In the data rows, the value 128 means zero.
Here are some points, each followed by its number:
[193 193 166 180 123 168 134 133 121 121  55 147 108 157 130 178  39 147
 126 178 170 186  63 106 104 133 156 122 128 110  77 198] 0
[ 69 112 154  18 182  93 103  88 149 105 166  68 170 161 118 134 198 120
 210  78 169 170 100 180 145 185  78 109  98  54  38 118] 1
[153  95  51 107 128 139  18 169 117 172 148 157 133  97 151  57 202 100
 150 137  57  87 134  83  75 188 108 120 181 182 228  75] 2
[107 134 109 106 182  87 129 169  31 135 100 109  96 157 183 123 106 139
 190 126  99 134 200 116 148 133 157 180 161  97 111 100] 3
[ 94  41 148  83 185 189 172  75 147 195 185 112 174 171 104 115 217 149
 119 105  95 170 159 196  94 108 142  90 183 116 125 107] 4
[ 69 117 140 121 112  48 171 219 121 120  95 101  87  90 136  89 171 145
 150 121  76  81 160  89 116 115 128  99 111  64 133  77] 5
[209 160 120 131 134 160 154 195  74  74  66 118  84 122 189 169  38 228
 155 221 179 154 188  80 145  84 168 147 155 152 183 139] 6
[ 94 102  64 122 190 103  99 154 104 142  64 133  30 120 166 184 118 148
 209 119 138 144 178  93 116  49 123 135 152 115 143 114] 7
[226 212 172 159  77 170 116  76 203 118 133 139  45 151 116 185  73  45
  96 193 126  85  57  62 106  80 219 255 104 228  59 196] 8
[108 181  92 151  48  80 102 107 168 130 145 193 132 118  64 107  91 172
  24  99 184 166  68 157 108 156  33   8 111 111 181 111] 9
[123 132 166 134  80 143 135 112 219 152 126  83 150 163  75 148  78 161
 161  93 166 154  60 198 119 104 155 111 117 109 102 168] 10
[ 81  98 132 162  36 106 122 119 147 139 164 103 130 106 148  77 159 133
  65  85 114  69 141 161  81 138 103 127  33 157 131 110] 11
[147 155  77 126 159  97  80 160 123 177 140 152 138 116 141  91 165 117
 146 143 107  85 169  56 110 222  73 176 139 140 180  60] 12
[138 187 142 149 148 141 151 127  94  74  91 152 170 156 132 178  67 180
  88 160 209 163 108 135 159 107 148 125 152  76 115 138] 13
[ 74 102 130 133 128  89 195 149 128 156 130  95  58  97 102 124  88 108
 188 113 132 105 177 114 122 119 137 181 136 140  91 118] 14
[145 105  79 236 127 148   0 160 184  94 187  67 198  76 110 100 106 234
  52 156 166 164 135 213  74 122 172  60 124 144 251 131] 15
[112 141 153  35 186 132 122 115 134 107 116  99 188 163  81 142 169 174
 187  93 173 194  97 182 122 166  84  98 113  41  62 144] 16
[ 87 137 102 140 123 107 138 169  85 125 123  98 133 119 124  99  65 116
 124 121 197 143 116 161 130 134 119 104 136 164 120 168] 17
[107  92  96 141 169  96 113 175 101  88 174  76 145  22 131 116 161 150
 157 151 147 126 186 138 133 141  94 112 111 149 156 111] 18
[190 129 167 158 106 166  88 119 151  81 110 109 182 170 104 139  92 187
 102 134 158 151  74 172 106 124 129  87 106 105 163 179] 19
[128 178  94 140 195 125 112 147  76 143 123 174  94  94 129 121  69 113
 142 190 126 127 166 118 183 112 182 142 151 134 128 139] 20
[203 147 127 173 125 195 116  76  99 141 124 207 106  96 156 110  88 137
 113 203  97 116 133  72 176 138 205 134 111 153 133 127] 21
[135 157 125 143 140 133 117  54 107 157  69 210 129 150 114 208  90 166
 101  84 165 196  41 117 112 106 102  50 150 134 143 125] 22
[120 123 115 115 224 164 170 101 114 165 150 134 166 181  89 140 186 123
 105 103 133 148 141 117  99 161 101 147 155  50 123  97] 23
[116 147 141 168 101 109 152 123  95 138  95 130 101 125  93 184  55  99
 126 172 121  81 140  64 148 122 156 183 134 173 100 169] 24
[ 82 172 117 175 175 149 120 141 118 102 139 118 123  78 114 132  85  86
 123 155 145 126 114 126 116 118 192 220 146 158  82 181] 25
[ 84  91 106 128 143 120 135 145  82 107 136  99 178 154 193 117 138  79
 134  29 166 148 129 203 114 114 134 120  86  90 137 137] 26
[107 126  88 134 151  76  98 166 104 182 146 121 120 107 131 103 153  83
 179 106 108  73 197  56 113 151 103 165 145 138 173  72] 27
[164 148 159  92  31 158 127 113 201  75 174 123  83 202 107  82 169  83
  72 106  90  60  93 143 129 110 173 205 132 207 152 143] 28
[131 156  99 141 110  74 162 196 146 118 115 119 100  68 120  77 158 186
 125 135  57  77 159  90  82 104  96  68  76  58 179  72] 29
[ 69  92 167 102 165  65 217 185  84 158  90 105 130 133  92 103 126 107
 201  85  52  76 128  86 142 110  74 138 154  88  77 138] 30
[119 152 139 176 101 131 150  51 108 153 109 111 112 132 111 150 106 124
 113 169 105  15 128  80 130 136 145 168 135 199  65 168] 31
[111 133  86 112 199 130 116 112 127 110  70 133 144 109 121 198 117 140
 134 113 179 197 119 168 106  88  94  95 148  36 136 103] 32
[ 48  82 126 110  74  72 109 174 190  84 198  39 110  82 148  41 225 176
  94  80  90  93 202 192  83 100  74  76  18 103 205  43] 33
[ 53 114 129  79 158  75 163 105 100 179 129 113  93  67 114 127 142 111
 199 144 124  82 169  71 174 144  66 172 121 115  78 102] 34
[121 184  99 100  96 101 123 117 116 182  98 154  40  95  79 160  52  94
 172 193 164 127 123  75 141 137 119 112 163 186  83 171] 35
[158 145 159 131  73 112 166  89 107 185 127 139  85 120  97 143 100  80
 169 158 141 105 154  62 149 154 131 176 122 142  64 156] 36
[ 84 122 172 127 119  96 133  97 237 131 202 116  93 110  90 136 138  44
 141 158 124  48  97 115 156 126 103 192 104 215  53 121] 37
[ 95 128 137  89 192  95 159  89 109 165 157 141 133 147 113 117 172 105
 154  93 115 137 167 128 120 125 124 148 153  68  79  85] 38
[177 183 204 154  82 196 119  24 242  80 152 154 162 140  78 190 107  57
  35 114 174 123   0 155 143  93 160 155 133 172  85 159] 39
[ 69  98 133  84  74  17 132 147 157 124 160  64  53  83 137  67 207 175
 135 112  90  65 238 120  78 132  78 114  66  98 159  64] 40
[ 61 180 138  93 105 100 147 156 178 107 151 140 129  97  77 197 113 142
 110 185 132 126 117 103 161 145 121 203 102 132  35 189] 41
[ 88 131 116 115 184  90 162 164  75 155 133 108  67 122 138 155 138 130
 209 128 104 123 216  84 156 135 132 179 167 103  59  99] 42
[ 99 150 141 100 190  87 183 158  67 166 108 144  78 112 113 140  98 107
 179 161 101 124 216  68 127  98 115 183 144  78  86  89] 43
[ 61 121 123  88 112  65 162 130 144 132 154 127  73 111 120 106 205 100
 157 134  74  94 206  99 105 152  63 131  86 134 126  51] 44
[179 116 151 158 110 107 159  96 104 156  82 108  73  94 128 153  55 111
 136 166 125  93 149 112 155 115 135 168 123 170  90 187] 45
[149 155 181 161  48 132 170 106 204 121 135  77  83 146  83 131  87  57
 126 130  91  28  90 114 134 104 176 193 122 213  69 187] 46
[130 140  66 129 110 119  18 119 133 135 132 166 127 115 143 102 128 169
 117 185 154 126 148 135  95 135  63  68 125 157 214 105] 47
[104 150 107  62  90  74 103  96 141 156 144 106  87 111 143 104 138 145
 149 186 144 115 167 108 136 119  79 114 115 171 150  95] 48
[106 104 127  66  96  95 146 157 122 128 134 130  94 164 145  53 178 122
 177 125 101  87 153 117 147 161 106 149 162 140 163 106] 49
[178 138 129 111 122 146 104 161 106 110 104 134 107 103 126 157 100 173
 176 179 188 203 145 121 130 154 122  77 197 146 117 148] 50
[225 205 179 180  14 203 102 108 207  77 153 172 172 255  88 124  57  94
   0  85 105 149   0 212 148  99 181 152 119 193 174 203] 51
[195 191 164 204  61 203 101  21 197 120 183 255 161 161 113 153  98 104
  22 160  83 106   0 138 180  96 180 104  51 213 158 192] 52
[151 164 117 151 211 155 127 151  42 128 104 224 122  84 166 108 142 124
 158 153  85 136 150  69 196 106 220 113  98  97 161  99] 53
[ 88 164 145 122 163  88 225 214  79 141  89 119 124 104 133 136 120 104
 196 138  78  95 127  72 133 109 105 161 158  82  95 135] 54
[ 65  87  76 133 189  85  73 172 133 102 167 122 156  71 157 123 174 158
 109 133 134 117 195 158  98 148 133  95 101 117 169  86] 55
[ 95  60 114 158  63  98 126 145 145  78 153  44 184  96 174  50 249 158
  53   0 154 158 125 239  75 105  85  37  19  81 208  92] 56
[122  96  75 110 208 171 140  62 197 157 173 123 166 204  30 109 146 141
  87  98 141 152 108 208 113 130  88 107 204  88 101 118] 57
[159 160 162  99  99 158 106 102 155  78  88 113 149 203 127 130 158 115
 114 116 163 174  84 172 139 183 124 115 125  93  88 161] 58
[136 180 127 182  32 131 135  93 137 125 112 115 110 128 110 127  97 143
  81 132  94  44 119  65 114 119 151 144 109 191 135 158] 59
[ 44  70 112 114 116  98 171 140  91 115 132 100 176 133 161  89 171  66
 136  39 155 141 111 167 110 129  88 125  80 105 101 116] 60
[223 184  98 181  72 159  49 100 177 130 146 139  88 127 112 119 128  89
  98 178 110  51  80  57 101 158 165 209 148 195 181 128] 61
[ 49 150 113 122 184  81 145 172 105 109 158 107 114  80 106 164 143  70
 164 132 121 120 190 115 122 140 114 156 128 108  73 127] 62
[137 150 126  93 107 113 142 106 139 118 158 207 105 123 172 124 126 119
 149 187  94 103 153  63 207 121 159 172  84 148 128 146] 63
[195 115 167 177 107 141 172 134 135 121  16 119  85 130 143 183  60 126
 118 140 120  97  19  92 140  92 150 136 185 154 133 201] 64
[196 172 134 204 169 202 127  71 200 123 170 149 170 196  58 180  76 115
   0 142 115 119  52 157  97  91 212 188 207 146 115 186] 65
Which two points above are nearest to each new point, looking only along the 4 directions in which the numbered points spread most? Their numbers follow each, nearest first.
[155  79  96 175  40 163  49 116 195  92 192 125 165 132 180  91 144 134
  34 107 170 117  92 188  79  88 109 120  80 176 207 137] 9 15
[166 165 173 140  31 151 104  67 224 134 174 157  27 145  95 160  90  41
 125 171 116  42 103  88 100 121 171 243  99 218  46 164] 46 8
[ 83 143 150 141 151 116 157 132 138 136 116 159 178 137 120 156 127  93
 148 101 146 165 100 136 113 154  80 116 113  81  77  98] 23 38
[ 98 143 113  87  94 112  99 149 145  85 164 104 157 129 124 156  98 192
  61 199 144 125 144 138 139 147 123 135  98 179 127 161] 17 48
[255 144 121 172   0 206  74  75 233  75 215 116 100 141 100 128 109 149
  37 137 176 119  59 171 132  97 124 125  98 221 138 160] 52 51
[117 140 116 157 140 129 102  86 155 107 164 141 193  76  94 126 127 107
  93 133 108  86 112 118 147 177 173 137  83 186 120 166] 59 17
[135  92 172 145 159 160 190 226  66 172  29 136 121 154 154 156  65 165
 176 194  72 149 143 114 124  88 171  99 192 131 119 187] 20 50
[240 157 144 184  65 198 100  74 170 139 156 208 123 113 127 111  97  92
  79 195  93 106  88  99 169 101 185 135  84 194 132 184] 61 59
[196 153 201  96  88 169 123  48 207 112 139  86 173 150  69 161 114 128
 127 119 178 157  63 158 150 172 120 113  98 113  50 198] 10 58
[131  36 130  82 118 158 107 119 130 168 153 114 152 131 162  81 193 186
 138 158  60 124 185 177  89 147  97  31 131 173 207  76] 55 29
[164  77 191 144  62 111 186 144 161 139  68 100 103 144 120  94 108 113
 120 104  76  74  51 154 146 107 125 165 177 125 149 193] 41 25
[ 89 149 173  58 158 120 138 139  78  85 107  72 153 151 116 151 139 165
 177 126 180 190 125 161 149 133 128 131 140  69  59 136] 23 16
[169  60  69  99 140 169  40 166 122 174 118 137 174 130 130  87 174 121
 110 112  65 117 132 110  86 180 106 116 180 180 235  73] 47 2
[112 140 113 131 152 123  68 106 133 118 102 129 107 103  86 164  97 122
 158 109 187 148 100 125 114 111 107  92 198 134 129 127] 17 50
[167  58 132  93  90  94 189 190 112  96 150  65 118  77 151  53 132 191
 212 114  89 113 137 148 147 102 104  61 172 134 193 112] 18 55
[160 195 114 179 132 203  84 104 161  98 197 172 142  96 136 138 143  80
  69 176  45 110  91  88 128 139 189 173  55 189 126 134] 59 61
[141 168 108 106 120 141 135 214 118  84  85  92 130 174 135  60  82 153
 166 127  71 104 112 134 141 139 120 144 204 116 184 157] 17 48
[108 106 147 108 180 134 149 129 121 155 120 157 177 117  96 170 134 105
 118  96 128 160 117 145 122 133  94  98 149  88  91  95] 23 26
[183 142 163 232  68 177 120 116 137 142  81 156 186 135 160 166  94  84
  70  99 181 184  21 160  95 145 114 119  77 137 154 206] 19 65
[115 152 125 114 143 146 166 183 105  67 112 165 177 176 163 100 181 157
  90  85 131 165 124 156 141 150 112 127 156  60 148  61] 26 23
[ 93 111 136  89 115 121 144 136 181 120 152 126 147 163  84 120 236 192
  93 135  86 107 171 141  67 134  83  67 105  88 206  54] 55 11
[171 153 164 137  36 141 113  67 200 140 156 103  42 140 108 180  91  37
 114 168 116  59  99 107 142  89 171 249  98 227  46 168] 46 8
[209 136 195 134  88 185 105  80 199 101  91  95 130 149 101 175  72 144
  95 114 197 151  40 148 103 159 160 125 120 147  57 203] 65 10
[ 91  94 166 144 193  38 248 227  94 132  33 112 115 124 100  85  89 135
 175  77  50  55  98 115 138 107  98 118 151  91  93 156] 62 30
[ 85  84 133 112  96 104 102 170 142 127 118  74  48  80 119  69 195 188
 135 121  81  90 185 145  89 108 109  62  75 130 187  76] 29 55
[129  87 164 105 158 177 166 249  83 125  17 121 126 164 173  76 134 198
 159 122  68 144 171 174 118  85 179  45 222 144 152 144] 50 7
[ 69 125 123  77 197  70 187 173  87 135 136 104  64 129 132 122 133  87
 190 121 120  85 204  95 132 117 116 167 130 133  66 103] 34 30
[133 135 164  69  84 145  94  39 153  79 123  75 162 174  75 139 163 143
 118  97 182 113  73 159 152 167 131 128  81 170  23 173] 10 58
[135 129 100 185 170 152 132 150  85  84 156 174 218 114 177 101 116 134
 110  56 141 161 122 186 166  96 188  55  40 100 197 123] 9 19
[134 108 132 174 136 157 151  67 118 176 166 192 155 116 116  90 106  98
  82 108 117 140  99 121 199 129 128 105  82 148 153 114] 17 58
[162 200 111  97 107 137 177 222  62  62  86 140  86 214 208 120 100 190
 126 174 132 140 147 128 150 104 216 174 192 111 139 122] 20 53
[ 86  83 141  68 165 109 104 125 116 111 112  83 161 130 123 162 131 132
 177 108 179 180 153 167 125 141 108 136 120  63  67 127] 23 16
[135 187 157  71 132 144 108 148 142 100  84 110 131 183 107 202 123 169
 132 204 203 156  78 135 165 151 125 135 131  90  43 207] 13 22
[223 184 143 154  96 153 112 139  86 135  78 120  56 150 153 157 136 132
 119 187 126 124 118  62 139 144 166 180 170 139 132 155] 21 35
[208 113  87 148 142 216  59  50 255 123 235  97 200 180  42  96 207  92
   0  87  96  94  53 189  69 189 128 172 166 148 200  67] 9 28
